Look-ups in named tables: a row name and a column name give one cell, copied from the table.

fad:
	dumi	degefe	tufoge	gakeke	sul	runul	zemu	lolema	fiv
fiz	150	246	142	179	118	105	53	149	151
zetigob	115	148	128	137	142	142	136	119	150
midenel	190	159	112	120	192	155	94	171	131
sabov	72	154	150	105	141	136	116	122	116
vizezab	143	118	127	208	161	109	173	151	144

degefe of midenel: 159
gakeke of zetigob: 137
runul of vizezab: 109
zemu of zetigob: 136
fiv of midenel: 131
sul of vizezab: 161
fiv of fiz: 151
dumi of zetigob: 115
runul of zetigob: 142
degefe of sabov: 154
Row with the largest tufoge: sabov

Table larap
	zin	pagekon	zuk	mip	mis
nute	-0.24	-0.25	-0.41	0.50	0.12
buv	-0.36	0.20	-0.19	-0.18	0.45
ket	0.00	-0.59	-0.28	0.17	-0.67
fadari	0.00	-0.33	0.01	-0.60	-0.73
vab	-0.08	-0.11	0.08	-0.82	-0.51
ruvi	-0.03	-0.57	-0.33	0.27	-0.59
kitizuf	-0.04	-0.58	-0.34	0.30	-0.57
fumamo	-0.04	-0.58	-0.33	0.28	-0.59
mes	-0.25	-0.20	-0.42	0.47	0.19
situte	-0.20	-0.38	-0.43	0.51	-0.09
superud	-0.27	-0.17	-0.41	0.45	0.23
kepameb	-0.11	-0.06	0.12	-0.83	-0.42
buviniz	-0.26	0.21	0.03	-0.75	0.07
nodo	-0.21	-0.27	-0.42	0.51	0.07

buviniz, zin: -0.26
situte, mip: 0.51
fadari, mis: -0.73
superud, pagekon: -0.17
nute, zuk: -0.41
nute, mip: 0.50
nute, mis: 0.12
situte, mis: -0.09
fadari, pagekon: -0.33
vab, mis: -0.51
kepameb, mis: -0.42

poz:
columns: bem, vus, fup, gedega, tor, depe, sedun, bufular, lin, sol
kan: [94, 348, 118, 284, 194, -35, -99, -797, 353, 91]
lof: [-122, -6, 388, 180, -217, -8, 26, 105, -327, -212]
sus: [-351, 636, -52, 618, -831, -191, 120, -231, 417, 41]
dunifug: [-56, -109, 192, 58, 2, -107, -135, 145, -311, -27]
nilalus: [534, 159, -106, 306, 395, -178, -90, -796, -100, -242]
fefus: [-264, -804, 6, -678, -1, 57, -167, -36, 383, 225]
bel: [310, 269, -362, 293, 241, -298, -58, 633, -478, 16]

gedega of dunifug = 58
bem of bel = 310
sol of kan = 91
sol of bel = 16
tor of nilalus = 395
bem of nilalus = 534
sedun of nilalus = -90
vus of kan = 348
bem of lof = -122
bufular of bel = 633
bufular of kan = -797
tor of fefus = -1
bufular of lof = 105
fup of lof = 388
vus of fefus = -804
lin of dunifug = -311
lin of lof = -327
tor of bel = 241
sol of lof = -212
lin of fefus = 383

Table fes
        tuvuk  kuzure  balab
memiti   -500    -103    589
nog      -439     -72    526
potap    -477     -26    589
dig       -67     638    245
gel       413    -260   -235
zasi     -447     -46    588
zukuz    -368    -151    475
zim       -63     586    221
pelupe    627     265   -333
fubete   -368    -130    475
gadisi    425    -543   -205
vunugo   -169    -195    369
vepobo   -120     675    269
feveri    579     355   -303

What is the tuvuk of fubete in fes?
-368
What is the balab of memiti in fes?
589
What is the balab of potap in fes?
589
What is the tuvuk of pelupe in fes?
627
What is the tuvuk of memiti in fes?
-500
What is the balab of zasi in fes?
588

lobi
        tadep  pip  kig  morumem  fumo
tude      159   43  234      100     4
farifo    161   42  111       78     2
zof        80  108   53      111   121
kozo      141  168   16      163   213
rogel     111  111   38      111   120
fazit     181   59  111       81   111

tadep of rogel: 111
kig of zof: 53
kig of kozo: 16
morumem of farifo: 78
kig of rogel: 38
fumo of fazit: 111
fumo of kozo: 213
kig of tude: 234
Row with the largest kig: tude

Table lav
         zuzemi      zun     bove      zek
reg      17.467  -46.402  -25.552  -20.463
besibop  36.336  -67.860  -64.985   -4.963
fupebu   54.967  -88.963   17.969  -22.356
vigu     34.112  -90.117    2.959  -21.363

reg, zun -> -46.402
vigu, bove -> 2.959
reg, zek -> -20.463
reg, bove -> -25.552
fupebu, zuzemi -> 54.967
vigu, zuzemi -> 34.112
vigu, zun -> -90.117
besibop, zuzemi -> 36.336
vigu, zek -> -21.363
fupebu, zek -> -22.356
reg, zuzemi -> 17.467
besibop, zek -> -4.963
fupebu, bove -> 17.969
besibop, bove -> -64.985
fupebu, zun -> -88.963
besibop, zun -> -67.860

sutiv:
,rof,kagomop
bir,1.181,0.685
peguli,0.649,0.063
dit,0.891,0.346
mubegim,6.568,8.170
nilaru,3.527,2.416
sezig,0.653,0.069
fubolu,1.696,1.240
tavomu,6.478,8.020
bab,9.048,9.713
dusolef,1.521,1.040
bok,2.823,1.270
kuga,2.483,1.788
tek,6.502,8.061

tek, kagomop: 8.061
kuga, kagomop: 1.788
dusolef, kagomop: 1.040
nilaru, rof: 3.527
bir, rof: 1.181
dusolef, rof: 1.521
fubolu, rof: 1.696
bok, rof: 2.823
tavomu, rof: 6.478
mubegim, rof: 6.568
dit, rof: 0.891
bir, kagomop: 0.685
dit, kagomop: 0.346
mubegim, kagomop: 8.170
peguli, rof: 0.649
bok, kagomop: 1.270
sezig, rof: 0.653
tavomu, kagomop: 8.020
bab, rof: 9.048
fubolu, kagomop: 1.240
Row with the largest kagomop: bab

